Each row is where one point has got to under a steady rotation. How many steps took it there?
The counts run from 0 to 149.
[-25 -15  -2  67   5 -37  -7  -5 -25  43  24  23   6  50 -13  28  48 -12
  74 -20  28 -27 -48  43  14  39  44 -50  28  69 -35 -48 -47 -71  14  -8
   3   6  29 -19 -52  46 -58   3  33  29   5  29   6 -37 -58  -5 -42  46
  -7 -18  13 -20   6 -32  -9] | 146
[ -7 -18  -8  88   5 -38  11  -8 -16   4  20  19  -7  26  13   6  64 -10
  70  29  45 -30 -11  38  33   5  49 -22  -2  79 -42 -20 -41 -81   0 -22
  -7  33  21 -28 -23  51 -82  12  -9  -4 -11   9 -33 -15 -10 -30 -54  12
 -23 -62  27  19  -4 -39   1] | 122
[-22   3  -3  43  11 -37   7  -6 -35   1  12  23  -4  28 -19  -9  85  22
  93  34  43 -19 -22  49   2  45  34  -2   1  70 -37 -41 -29 -60  -9 -10
  27  11  34 -30 -48  61 -65   7   6  24   9  13 -16 -55 -25  -7 -31  50
   2 -27  17  -6   4 -42  -5] | 72
[-12 -30  -7  80  -3 -19  12 -24 -28  10   0  15 -13  34  13  -8  80   2
  68  26  12 -32 -23  50  26  24  27 -41  24  60 -42 -30 -25 -65  25 -12
 -16  20  54 -25 -26  65 -76  17  -6  18  -5   3 -36 -26 -32 -25 -52   4
 -27 -30  15  -7   9 -45  -5] | 83
[-11 -31  -4  89  -7 -31   0  -1 -12  39  38  14   2  45  16  27  41 -23
  55 -11  47 -37 -26  38  25  30  50 -30  34  66 -24 -47 -64 -73  21  -6
 -15  21  25 -38 -39  47 -64  -1  23  19 -17  27   3 -10 -56 -29 -43  37
 -24 -54  21  -1  -2 -26   3] | 13
[ 11  15 -23  55  -2 -16   0   4 -44  29   7 -11  12  11 -19  15  66  19
  76  28  38 -14 -22  32  -1  17  28 -26  27  31 -28 -26 -44 -61  35 -44
  16  46  38 -60 -29  65 -89 -14  19  -5  -8  -4  -3 -23 -40 -14 -52  -2
  -7 -70  25  -1  -1 -54 -12] | 133
[-14 -16   7  43   5 -18 -14  -4 -54  23   8  -4   8  23 -21  14  63  29
  85  12  28 -11 -47  52 -13  47  14 -48  27  37 -21 -34 -33 -36  33  -8
  13  17  41 -14 -42  63 -75 -17  19  27  -1  13  10 -58 -60  -8 -45  30
 -20 -48  11 -15  14 -38 -23] | 139
[-16  -2   4  37  12 -17 -33  17 -49  16  17   6   6  31 -30  19  69  11
  83   2  36  -4 -35  46 -11  29  33 -37  20  49  -6 -33 -37 -41  15 -23
  43  31  34 -42 -28  73 -67 -19  30  11  -5  15  27 -50 -52 -26 -34  64
 -12 -44  20 -12   7 -39 -24] | 101
[ 18   1  -1  49  -5 -28 -16   6 -41  13  37  -6   6   2   0   8  67  10
  86  40  45 -29 -26  30   0  22  29 -14  21  46   6 -36 -43 -37  22  -2
  24  25  28 -59 -43  65 -57 -42   2  -4  -6  28  14 -42 -44 -21 -55  39
 -27 -66  18  21  15 -64  -9] | 61
[ -8 -31  -8 106  -3  -6 -13 -25 -44   6  11  -5  -1  39   6   7  60   8
  53  20  33 -29 -15  47  19  23  27 -42  13  67 -22 -26 -40 -61  27 -10
 -21  38  29  -1 -17  58 -91  -1  -7  24 -16  15 -24 -12 -36 -39 -49   5
 -48 -59  24  -5  13 -19   2] | 85
[ -9 -12  -5  82   3 -20 -11  10 -41  34  38   0  13  24 -10  41  44 -11
  63   4  38 -20 -42  39  22  -5  38 -58  16  40 -13 -10 -51 -58  32 -28
   2  37  21 -33 -14  47 -98 -23  33   1  -5  10  -1 -30 -33 -20 -68  24
 -24 -66  13   0   7 -48 -12] | 93
[  9   6 -15  63   0 -13 -20  10 -41  23   4   4   5  26 -18  18  73  16
  65  25  45 -17 -11  37   5   2  39 -35  14  46 -12 -11 -47 -59  27 -55
  11  54  27 -37 -19  64 -96 -14  19  -3 -10  -5   1 -20 -32 -26 -49  21
 -17 -76  22  -1  -8 -31  -4] | 130
[ -3  15 -10  52   8 -22 -22 -13 -26  35   2  12   2  34 -19   9  66  14
  70   6  35 -14 -19  39  -1  36  34  -7  32  71 -30 -61 -46 -80  11 -35
  17  12  15 -44 -63  52 -67   7  32  21   8  27  -3 -21 -71   4 -18  20
   4 -32  27  -6  15 -43  -6] | 107
[-18  -7 -15  54   7 -25  16 -14 -37  12  -5  -2   3  32 -11   9  68  30
  82  14  28 -18 -35  43  -6  61  16 -36  36  49 -52 -40 -21 -53  24 -13
  -2  18  61 -30 -40  63 -72  15   6  34  -1   5 -14 -34 -60  -2 -38   6
  -6 -41  12 -14   8 -45 -14] | 4
[  3  19  -5  51  20 -12 -35  -5 -48  23   1  19   7  11 -40  -3  78  15
  73  36  15 -20 -31  41   7  -9  24 -39   4  62  -8 -36 -29 -70  21 -39
  28  21   3 -27 -50  64 -89  -8  28   7  12  12 -10 -44 -32 -13 -44  28
 -23 -37  24  -4  36 -46 -14] | 29
[  9  12 -13  55   6 -20  -7 -13 -52  16  10 -25  11  15 -28  20  58  38
  85  22  44 -18 -33  38 -17  49  14 -20  28  42 -27 -37 -40 -46  18 -17
  17  38  27 -39 -44  67 -84 -19  19  20   4   8   4 -32 -51  -8 -44  -1
  -3 -73  22  -2   9 -53 -13] | 137
[-22 -33   0  95   1 -23  -5  -8 -36   6  16  -6  -8  51   0  22  56  -6
  57  -9  48 -20 -10  42  14  45  48 -29  15  59 -40 -24 -51 -54  13 -13
 -10  43  48  -7 -19  63 -79   9   2  29 -22  14 -11  -6 -37 -33 -38  20
 -31 -60  32 -13 -10 -13   0] | 47
[-17 -18  16  59   9 -15 -39  15 -26  13  25  25   0  26   3  11  74 -19
  78  36  32 -15 -16  44  12  -3  45 -32   7  61   8 -29 -35 -48  16 -11
  26  33  36 -45 -21  75 -60 -15  11 -10 -10  30   0 -39 -22 -43 -47  61
 -36 -28  28  -2   7 -48 -21] | 22
[-27  -2  -6  45  19 -28 -12  -5 -40   7  13  27   1  28 -36   0  68  10
  98  20  31 -19 -43  53   8  31  29 -35  -7  74 -33 -34 -25 -62  -2 -13
  20  11  22  -8 -47  65 -64   6  20  28  14  16 -16 -55 -26 -11 -29  52
  -3 -24  24 -11  18 -40 -15] | 71
[ -7 -35  -9  74 -16 -38  13  -6  -9  31  32  16   1  41  24  20  52 -11
  65   7  40 -38 -23  33  23  43  37 -27  44  55 -34 -50 -56 -60  24  -2
 -17  17  48 -52 -39  51 -60  -3  12   7 -15  20   1 -17 -57 -24 -51  28
 -22 -55   8  10 -11 -42  -2] | 12
[ -6  -8  -1  58  -3 -18  -9  14 -40   7   6  17  -6  24  -8   2  81   3
  69  36  36 -10 -20  50  10  -1  34 -37  10  41  -5  -2 -30 -49  28 -25
  15  52  59 -39   2  78 -90 -10  11   5 -17  -6 -11 -47 -10 -44 -53  42
 -32 -61  12  -4 -10 -41 -12] | 128
[-15 -14 -11  61   1 -34   1  19 -31  24  29   9  18  17  -3  32  51 -11
  79  25  29 -15 -51  34  24   5  33 -63  25  30 -14 -10 -41 -51  30 -16
  12  27  49 -49 -21  61 -86 -16  15  -6  -9   5  -4 -36 -27 -14 -68  19
 -22 -52  19   5   5 -65 -24] | 94
[ -5   2  -1  71   5 -18 -17 -26 -30  14  13   5  -6  34 -11  -5  71  15
  70  11  36 -27 -15  38   0  50  27  -6  14  88 -34 -65 -38 -71   4  -8
   8   3  11 -17 -67  51 -61   1   5  29   7  39 -12 -28 -58 -11 -17  27
 -17 -36  29   1  22 -27   1] | 111
[-12  -5 -14  63   4 -39   3  -1 -25  46  29   8   6  43 -13  22  49   3
  66 -15  45 -29 -32  31  10  53  40 -23  35  61 -37 -52 -60 -73  12 -13
   2  16  22 -37 -57  43 -59  -1  31  26   2  23   7 -19 -65 -13 -36  40
   9 -48  11  -3   2 -28   2] | 145
[ -6  18 -12  34   1 -29  -9  -6 -27  30   5  10   1  26 -12   9  72  17
  80  19  21 -23 -22  40  -4  38  38 -14  43  55 -25 -57 -31 -65  13 -29
  25   7  37 -66 -68  67 -60   1  29  17   3  19  -2 -39 -66  -4 -24  34
   6 -25  19  -4   9 -62 -16] | 106
[  6 -12   1  51   0 -16  -6 -20 -42  31   4  11  -4  26 -43  -4  71  37
  64  21  44 -25 -25  58   1  33  35 -31  11  67 -33 -31 -47 -76  17 -25
  -6  20  12  -2 -41  48 -78  -4  21  37   4   4   0 -40 -46 -16 -38  62
  -5 -59  -4  -1   1  -4   6] | 36
[-16 -32  -6  79   0 -29   3 -11 -14  25  18  38 -10  36   5   4  64 -16
  68  20  17 -34 -27  57  39 -13  43 -48   1  78 -31 -19 -38 -81  18 -12
 -16  12  26  -9 -27  49 -75  16   1   3   4   4 -32 -35 -18 -31 -51  35
 -38 -30  15  -1   5 -39  -3] | 120
[-12 -28 -13  86   6  -6  -3 -24 -34  19  -5  17 -13  46   3   4  71   1
  57  12  12 -20 -26  51  25  12  25 -45  20  69 -33 -29 -31 -79  34 -19
 -23  25  36  -5 -29  61 -85  20  11  27  -3   1 -34 -21 -39 -24 -41  12
 -37 -28  18 -24  10 -28  -2] | 82
[ -1 -12 -13  86  -6 -18  -6   0 -31  28  20  -4  -1  30  16  22  56 -12
  57  15  43 -22 -14  30  20  13  38 -22  36  48 -12 -39 -47 -62  33 -31
  -5  43  34 -60 -33  62 -77 -14  15  -6 -19  17  -7  -4 -55 -26 -51  -6
 -32 -58  36   4   3 -50 -12] | 54
[  1   1 -13  40  14 -20  -1  -1 -55  14   7  -9  17  17 -23  17  69  30
  85  27  34 -10 -41  41  -7  42  15 -38  29  34 -29 -25 -30 -46  31 -26
  20  25  49 -44 -44  68 -89 -14  10  11   3   3  -1 -42 -49  -2 -51  -1
  -6 -56  17 -13  12 -59 -26] | 136
[ -9   7  -1  51  13 -35  -8  21 -45   7  26 -16   9  17 -18  24  69  14
  89  16  66  -7 -31  37  -9  40  39 -26  18  40 -12 -29 -41 -36   8 -19
  40  40  39 -55 -37  71 -71 -18  13  10  -7  15   9 -36 -38 -16 -41  29
  -5 -65  27   4   2 -53 -23] | 99
